In the rows, 128 means zero.
Each path below is one point turned by a fixed rotation once a step. After each direction that follows a path, write how fast that rotation turns it, in degrees per step (0 if it stays still).
Each turn is a multiple of 5 degrees from 10 to 175, or 0.
Each row of a path follows its step; steps can be skipped.

step 0: [128 135 130 124 124 129 124 132 125 143 125 124 132 122 130 133 132 130
 124 130 129 125 128 118 129 133 135 133 126 122 123 127 132 134 133]
step 1: [126 126 128 130 121 131 135 128 126 130 119 133 129 136 124 130 126 139
 127 125 126 123 126 127 130 132 131 135 121 117 127 121 126 127 128]
step 6: [132 130 127 124 132 137 130 127 138 130 122 126 129 122 123 133 125 135
 124 124 132 123 128 128 132 133 129 139 126 120 133 122 123 133 129]
step 7: [130 129 134 131 123 125 124 123 129 143 128 126 122 128 124 132 134 141
 123 133 129 131 124 122 132 129 131 129 127 126 124 121 127 128 128]
step 8: [136 123 123 121 121 128 132 129 125 131 119 132 121 140 127 122 127 131
 126 130 130 130 128 125 133 132 131 132 127 122 126 123 126 119 124]
step 9: [130 134 139 120 128 127 123 134 126 130 125 121 125 135 130 129 134 127
 130 117 132 131 134 120 129 126 129 125 129 122 131 125 129 123 123]
step 10: [128 141 126 128 131 127 127 130 122 126 127 130 134 132 125 121 137 131
 128 127 134 121 133 126 124 134 127 133 122 125 122 126 121 129 119]
step 11: [125 126 125 121 134 122 122 130 135 129 127 121 131 127 120 128 122 138
 125 125 131 125 133 120 127 134 128 134 128 119 128 134 128 133 125]
step 12: [131 136 129 123 118 129 123 124 124 135 125 127 133 117 117 132 128 138
 130 129 125 125 124 128 129 132 132 132 129 125 124 125 132 122 128]
[127 126 129 128 127 128 127 128 127 129 126 128 125 130 130 133 128 130
 126 132 126 126 128 131 129 128 130 127 130 127 129 124 127 127 130]
60
[127 128 125 127 129 130 127 128 130 131 126 128 131 125 127 128 129 130
 128 127 126 124 129 129 127 125 129 128 130 127 126 130 126 129 132]
60
[128 129 129 123 130 125 131 126 129 129 129 130 127 128 130 128 129 123
 129 128 128 126 129 126 128 126 127 126 128 128 125 126 128 124 128]
70
[126 125 126 128 128 125 129 129 128 128 128 131 128 132 126 128 124 132
 129 129 128 128 129 126 129 127 128 126 126 127 125 131 130 127 129]
110

step 0: [125 133 125 127 127 138 123 137 137 121 122 131 124 127 130 130 121 127
 120 122 132 122 132 131 131 120 132 121 123 120 132 122 124 130 128]
step 1: [127 129 122 131 127 132 123 134 133 124 124 123 128 131 127 135 127 125
 112 127 132 128 127 129 133 126 127 126 116 129 130 119 120 138 128]
step 2: [128 127 127 130 127 126 125 132 130 128 130 125 128 134 131 133 129 125
 117 129 129 126 120 119 134 131 134 121 115 116 129 121 126 132 137]
step 3: [123 124 130 134 132 124 126 134 134 125 125 117 129 136 139 132 126 128
 123 123 126 133 123 116 131 133 134 132 127 123 129 123 128 131 133]
step 5: [121 131 133 130 129 125 125 132 139 122 127 118 125 136 133 125 126 125
 133 133 133 121 127 132 131 136 142 126 127 133 124 130 126 131 128]
step 6: [122 128 133 134 125 131 128 133 134 121 126 119 131 126 129 121 132 120
 131 138 129 135 127 134 133 135 135 122 123 132 131 135 123 131 130]
step 7: [126 130 134 133 116 133 127 135 139 123 131 128 129 124 126 125 121 130
 134 131 132 135 127 131 137 137 133 119 128 126 130 127 127 124 134]
step 8: [127 131 133 127 123 132 131 137 136 126 127 121 134 125 129 129 121 134
 124 121 133 141 133 133 131 132 129 116 129 128 129 129 121 126 125]
step 10: [126 133 129 122 129 132 135 135 137 125 132 132 135 125 138 129 128 126
 120 126 131 128 132 119 125 129 134 117 123 129 126 123 129 138 128]
[130 128 130 125 125 125 132 129 130 127 127 129 129 129 128 129 130 129
 124 127 129 128 127 126 131 126 126 130 128 125 127 126 129 130 126]
45

step 0: [133 123 124 129 123 142 138 130 127 126 133 120 119 121 127 128 125 131
 128 119 135 127 121 129 127 135 132 124 129 123 123 130 126 139 128]
step 1: [134 127 124 123 132 132 122 136 112 123 133 132 121 123 122 123 127 135
 126 127 136 130 130 134 122 128 123 125 131 123 128 121 134 128 136]
step 2: [133 130 132 113 131 141 126 128 121 132 130 131 122 131 131 119 135 122
 133 135 123 131 129 126 126 119 121 125 129 130 122 130 125 132 129]
step 5: [142 126 130 120 129 136 129 136 128 128 118 123 128 129 129 142 126 133
 127 128 127 125 127 141 122 134 124 125 128 132 128 125 129 133 129]
step 7: [132 131 128 126 133 130 124 124 124 130 127 121 132 133 126 124 128 129
 122 130 123 137 112 130 130 114 125 119 134 126 135 129 122 129 124]
step 8: [134 132 134 130 126 127 140 122 121 124 130 119 131 122 132 124 124 131
 125 130 125 125 122 135 129 126 134 133 135 125 129 140 122 136 136]
step 10: [136 127 139 122 128 135 131 134 133 130 119 122 130 134 134 121 129 123
 132 133 124 132 133 131 123 127 132 120 123 134 130 134 128 116 131]
step 11: [126 119 126 140 132 123 127 134 133 133 128 121 136 129 139 121 130 126
 129 126 131 133 124 137 119 125 127 122 122 130 134 135 128 134 125]
step 12: [120 126 127 128 131 126 134 122 121 120 138 114 130 136 134 128 123 134
 119 125 126 136 125 131 123 124 133 125 129 134 127 127 135 125 126]
[125 126 128 127 129 126 125 129 125 131 129 129 127 131 130 126 131 126
 125 128 127 128 127 131 129 126 126 129 126 128 128 130 126 128 127]
80

step 1: [118 123 126 126 129 124 122 135 125 120 132 122 122 126 129 127 126 125
 135 126 130 129 140 117 128 141 130 135 124 125 128 131 121 132 134]
step 2: [130 128 119 127 118 120 129 117 127 125 129 122 125 136 128 133 123 130
 128 136 138 124 143 125 127 130 127 124 127 125 121 129 127 129 135]
step 3: [124 119 132 122 116 124 131 121 123 130 129 132 129 126 135 121 123 130
 135 135 137 126 126 123 119 134 120 126 125 134 128 122 125 123 122]
step 5: [127 122 129 126 128 124 137 126 133 126 131 124 125 129 123 135 114 114
 130 137 133 128 123 125 133 131 129 132 123 123 134 120 130 133 131]
step 6: [124 116 128 121 122 127 126 126 120 124 127 117 122 129 132 129 125 122
 122 139 122 132 124 120 124 129 136 130 133 134 123 125 124 132 132]
step 7: [122 128 133 126 119 131 131 130 119 119 133 133 129 134 133 141 123 128
 121 128 130 131 138 126 127 135 125 130 127 135 123 123 136 134 127]
step 8: [120 129 131 119 129 129 126 122 129 127 128 131 115 121 125 131 128 125
 131 137 130 129 135 127 122 136 114 137 121 125 123 127 125 136 129]
step 9: [121 125 119 124 130 132 124 126 127 130 128 119 122 129 135 131 129 126
 133 137 139 135 134 126 131 140 135 121 117 127 125 130 131 124 128]
step 10: [129 118 130 126 119 120 127 127 126 128 123 133 131 125 134 129 122 127
 124 130 146 123 128 117 130 134 130 130 125 122 124 133 128 130 135]
[128 128 127 130 126 126 130 127 129 128 127 126 130 130 127 124 127 129
 132 126 128 125 131 126 127 128 127 127 130 128 132 126 126 127 129]
35
[132 126 128 131 131 126 130 128 129 127 127 128 130 128 132 127 128 126
 129 131 130 131 125 127 126 127 127 129 130 128 130 130 131 128 128]
55
[127 129 130 129 129 131 129 128 128 129 127 129 129 127 126 127 132 127
 129 128 127 129 130 129 127 129 123 131 126 128 129 125 131 129 124]
90

step 2: [125 118 121 125 126 130 124 120 129 124 125 135 124 126 117 135 124 128
 132 130 127 135 115 121 129 129 128 126 122 127 125 135 123 122 123]
step 3: [126 130 125 125 131 126 132 124 132 119 120 134 124 132 126 140 133 126
 129 139 135 131 117 128 130 125 123 128 124 129 126 120 136 123 124]
step 6: [119 126 126 129 138 123 127 126 135 129 132 136 126 130 119 138 133 136
 120 128 128 130 126 123 130 130 138 128 124 119 132 123 130 125 130]
step 7: [128 125 135 123 137 120 133 127 132 130 125 130 133 128 121 133 136 131
 129 138 121 125 128 133 124 127 136 127 132 132 140 121 135 124 127]
step 8: [129 128 131 120 126 130 122 117 133 136 125 124 133 123 126 134 130 131
 130 132 122 128 129 128 113 129 135 117 128 131 136 131 124 122 128]
step 9: [124 138 117 129 135 132 123 119 125 133 130 117 130 128 124 136 137 133
 129 128 127 132 126 122 124 121 126 124 123 128 133 126 128 122 128]
step 10: [132 133 126 131 140 120 128 124 119 135 127 126 126 132 125 133 134 134
 124 133 124 125 126 135 136 127 127 120 118 131 130 121 122 125 134]
step 11: [132 123 134 128 128 125 123 125 119 137 128 127 126 126 122 126 122 128
 127 132 121 124 125 134 128 125 121 128 127 135 136 128 128 111 134]
step 12: [130 129 129 130 118 124 121 123 130 130 131 127 121 119 127 129 129 126
 124 129 133 131 124 119 129 123 128 123 122 123 133 128 127 110 134]
[131 129 124 128 129 125 129 130 129 127 128 131 132 129 129 129 131 132
 127 128 131 127 128 128 130 125 128 129 127 128 127 127 130 128 130]
110
[128 125 130 127 126 125 129 129 130 126 128 130 128 123 128 127 129 128
 132 129 126 131 127 125 130 126 130 127 129 128 131 129 128 127 126]
70

step 0: [134 126 126 122 129 127 125 133 132 122 133 125 126 130 120 134 128 136
 133 125 137 125 137 122 119 125 128 138 140 128 126 126 132 124 129]
step 1: [120 133 122 133 115 139 131 132 127 133 134 127 139 133 134 126 131 127
 126 125 125 126 126 129 125 134 121 128 132 132 123 133 128 130 130]
step 2: [133 125 121 127 129 128 123 130 134 124 119 133 131 136 122 133 126 127
 121 127 127 132 139 130 136 130 136 127 121 134 125 129 140 130 126]
step 4: [136 123 125 128 133 127 128 132 121 133 135 131 129 136 130 132 124 131
 125 134 124 126 128 122 122 127 116 127 119 138 127 129 124 130 119]
step 6: [135 127 124 120 132 123 128 133 130 129 130 121 124 128 133 133 127 123
 122 129 140 133 119 138 128 125 132 128 124 123 130 138 122 128 122]
step 7: [130 129 132 130 128 125 126 127 125 122 128 130 128 132 144 132 133 130
 132 119 129 121 124 115 130 128 124 127 131 125 138 119 128 129 127]
step 8: [135 127 126 134 121 123 123 134 121 121 127 126 135 124 115 127 125 133
 126 126 131 125 129 130 129 126 118 130 132 118 123 137 125 125 128]
step 11: [127 117 122 133 121 129 132 128 126 132 131 128 136 131 131 118 118 122
 138 120 130 128 132 126 129 128 125 135 126 127 122 123 128 132 127]
step 12: [131 126 135 124 124 137 125 121 120 133 119 125 128 125 125 134 127 124
 114 131 126 130 134 128 129 123 123 124 120 136 124 128 131 129 123]
[129 129 128 131 127 124 130 126 128 125 128 129 126 131 129 129 128 130
 128 128 123 132 131 128 129 130 126 128 127 127 130 128 130 127 130]
130
[129 129 129 129 127 131 125 127 129 128 129 131 127 125 130 128 128 132
 129 129 127 128 129 132 128 123 127 131 129 124 127 128 130 127 129]
145

step 1: [126 129 127 127 128 129 128 129 133 126 129 142 136 133 140 123 126 132
 135 127 124 128 126 120 125 129 135 129 126 133 126 126 138 120 119]
step 2: [133 129 126 127 130 119 127 131 133 124 124 128 126 134 125 123 127 132
 124 128 141 137 136 122 133 132 127 129 132 134 121 132 118 126 138]
step 3: [127 121 130 121 126 123 133 131 126 131 134 131 139 129 126 123 124 123
 123 130 120 127 125 122 121 131 119 128 128 130 130 129 135 112 126]
step 4: [122 127 133 123 135 131 115 134 134 126 127 121 124 129 132 125 135 133
 132 121 134 132 132 121 127 131 130 120 127 129 118 131 132 128 136]
step 6: [133 126 128 123 132 134 118 126 128 134 124 133 124 124 128 126 135 131
 127 130 121 136 128 116 122 133 129 118 121 138 130 131 121 128 132]
step 8: [125 120 124 129 129 123 126 118 127 137 122 130 128 122 128 131 127 121
 131 120 119 138 132 122 127 132 132 124 132 121 127 132 125 125 138]
step 10: [119 127 129 133 126 124 123 122 125 140 119 125 129 123 138 125 121 126
 140 134 129 129 130 129 128 134 128 120 129 127 126 130 121 127 121]
step 11: [128 134 120 124 128 131 127 135 132 124 132 142 118 121 126 134 119 127
 129 125 130 135 128 123 122 123 126 134 124 121 128 128 121 126 128]
step 12: [134 121 130 135 121 131 133 122 127 134 123 124 128 130 141 124 128 118
 126 125 134 126 129 119 132 131 120 126 123 128 124 125 120 122 124]
[131 128 129 128 131 132 125 126 130 126 127 129 124 131 128 126 128 128
 127 127 129 127 125 127 126 129 128 129 130 126 127 132 129 128 126]
145

step 1: [132 130 129 128 131 129 133 130 131 128 127 118 125 137 135 134 126 126
 116 130 122 120 129 127 126 127 134 121 124 119 139 124 126 129 127]
step 3: [127 127 133 124 142 131 133 118 125 123 133 119 129 130 130 129 122 133
 127 123 124 128 137 136 128 130 127 130 127 128 126 122 120 129 136]
step 4: [122 118 128 135 128 130 128 128 138 128 117 125 134 125 134 129 131 132
 125 122 139 122 124 127 128 129 134 130 130 128 135 134 121 125 127]
step 5: [130 127 125 123 131 135 123 131 133 129 127 123 129 135 125 125 127 138
 126 128 128 127 137 135 137 127 126 136 129 130 127 121 135 139 118]
step 6: [129 112 137 127 127 127 134 123 130 134 125 121 126 126 132 128 126 132
 131 136 132 126 127 120 122 126 121 135 125 135 121 131 125 129 131]
step 8: [137 128 132 126 125 126 128 126 127 130 125 128 131 124 132 126 132 126
 143 131 132 125 128 124 134 130 124 130 130 143 136 120 127 128 122]
step 9: [124 131 130 122 130 120 136 130 126 126 136 119 131 139 119 135 126 134
 133 125 133 129 120 127 121 129 123 134 129 126 125 128 132 125 123]
step 10: [127 138 130 140 132 130 125 134 130 126 125 127 128 122 134 126 143 130
 129 129 131 128 128 120 121 123 122 125 130 134 123 127 129 125 123]
step 12: [135 133 125 128 132 131 128 128 120 131 130 125 127 130 135 131 127 130
 132 129 134 118 124 120 127 123 132 125 126 130 124 137 140 118 135]
[126 132 124 129 127 126 127 130 131 133 126 130 128 129 130 128 128 130
 126 127 129 125 128 130 127 128 127 126 128 128 127 129 126 127 127]
130

step 2: [124 124 122 126 130 128 137 141 132 135 126 127 135 124 136 121 131 116
 124 134 130 130 125 131 130 129 126 128 123 127 122 129 124 133 137]
step 3: [138 128 119 127 132 132 130 126 128 134 131 128 122 128 131 125 136 123
 123 128 126 128 125 122 125 131 130 119 131 120 126 140 127 133 115]
step 4: [131 132 129 124 125 122 134 130 124 125 137 126 124 133 134 138 141 127
 122 122 131 139 130 124 134 132 132 130 124 127 134 131 126 123 134]
step 5: [134 122 138 127 141 131 130 125 134 139 126 133 129 126 124 124 134 125
 129 128 125 136 134 135 129 127 138 134 126 128 134 129 124 126 131]
step 6: [131 123 125 125 125 131 129 128 127 128 133 130 125 132 120 124 135 130
 134 132 124 125 141 117 123 127 136 119 128 124 134 118 134 126 128]
step 7: [113 119 124 119 126 127 135 135 123 122 127 133 133 129 121 128 131 125
 129 121 123 137 130 135 133 127 126 126 131 123 128 124 128 128 133]
step 9: [134 124 123 128 123 133 136 127 125 124 136 125 119 125 129 128 137 125
 130 127 130 128 129 125 136 135 120 127 126 119 125 135 136 131 120]
step 11: [133 124 133 130 132 136 131 122 129 132 125 129 126 132 135 119 137 124
 132 137 133 128 136 131 122 128 140 133 120 125 129 127 126 132 131]
step 12: [127 126 126 118 128 133 134 137 129 127 132 126 129 131 129 126 137 132
 125 128 116 129 135 119 117 123 125 126 131 119 133 123 131 131 130]
[127 126 129 126 129 125 128 128 132 130 130 127 130 129 125 125 125 125
 125 128 129 129 126 130 128 129 127 130 128 128 130 128 126 129 128]
135
[129 128 130 131 128 125 128 131 130 127 129 128 125 129 130 128 129 131
 127 129 129 128 129 130 133 129 129 128 129 129 130 130 127 129 123]
65
[127 129 128 129 129 128 130 127 126 132 126 128 127 128 130 128 128 129
 127 131 127 128 126 134 129 131 130 129 126 130 127 125 127 126 131]
120

step 1: [132 135 138 128 129 134 129 126 122 127 136 139 127 131 116 130 126 131
 128 132 123 133 125 129 130 129 135 123 137 138 138 133 141 133 123]
step 2: [131 120 119 124 135 124 128 117 130 128 125 131 128 123 123 126 130 134
 129 124 118 126 130 130 133 125 116 120 133 128 130 130 146 130 125]
step 3: [120 122 130 124 132 124 133 135 132 124 117 127 130 114 130 131 125 146
 130 128 126 116 128 130 131 127 127 132 121 127 123 126 131 124 131]
step 4: [129 116 130 134 124 127 131 133 133 122 142 127 129 125 119 134 128 133
 124 133 133 124 127 128 132 134 136 135 118 134 122 118 120 131 129]
step 5: [134 129 123 134 131 125 133 119 118 133 136 127 138 131 123 138 125 123
 124 126 137 128 124 131 125 142 138 128 136 131 127 130 130 127 133]
step 6: [134 134 136 119 126 114 120 122 123 131 126 132 133 122 124 130 121 123
 123 123 133 122 120 125 126 127 117 128 139 130 135 133 134 131 127]
step 8: [122 125 123 123 129 141 138 133 131 127 124 131 134 127 131 129 131 127
 130 136 131 124 130 120 124 131 131 143 127 128 127 114 131 126 119]
step 11: [119 133 130 139 129 124 134 122 130 129 128 131 125 123 131 135 129 132
 124 128 126 130 125 128 129 121 106 130 135 128 138 125 121 133 126]
step 12: [120 128 137 142 127 134 133 135 124 123 124 129 134 129 131 122 128 137
 124 126 120 129 134 126 137 124 131 136 142 129 126 120 132 133 128]
[128 131 129 126 128 128 125 128 126 128 130 131 129 125 131 125 130 129
 128 128 130 132 131 128 128 129 128 128 132 130 126 127 129 130 128]
60
[128 126 127 130 127 128 126 128 129 129 128 126 128 126 125 128 129 131
 128 132 130 127 129 131 127 128 129 131 132 126 130 130 129 128 124]
0
[129 129 127 131 128 129 127 129 126 128 130 129 128 128 127 130 127 123
 127 128 124 127 130 129 129 130 131 128 131 127 127 126 131 125 126]
95
[131 131 125 126 125 128 129 129 127 128 126 129 128 130 128 126 130 124
 131 128 131 124 128 127 126 128 127 131 128 129 130 127 126 127 127]
35
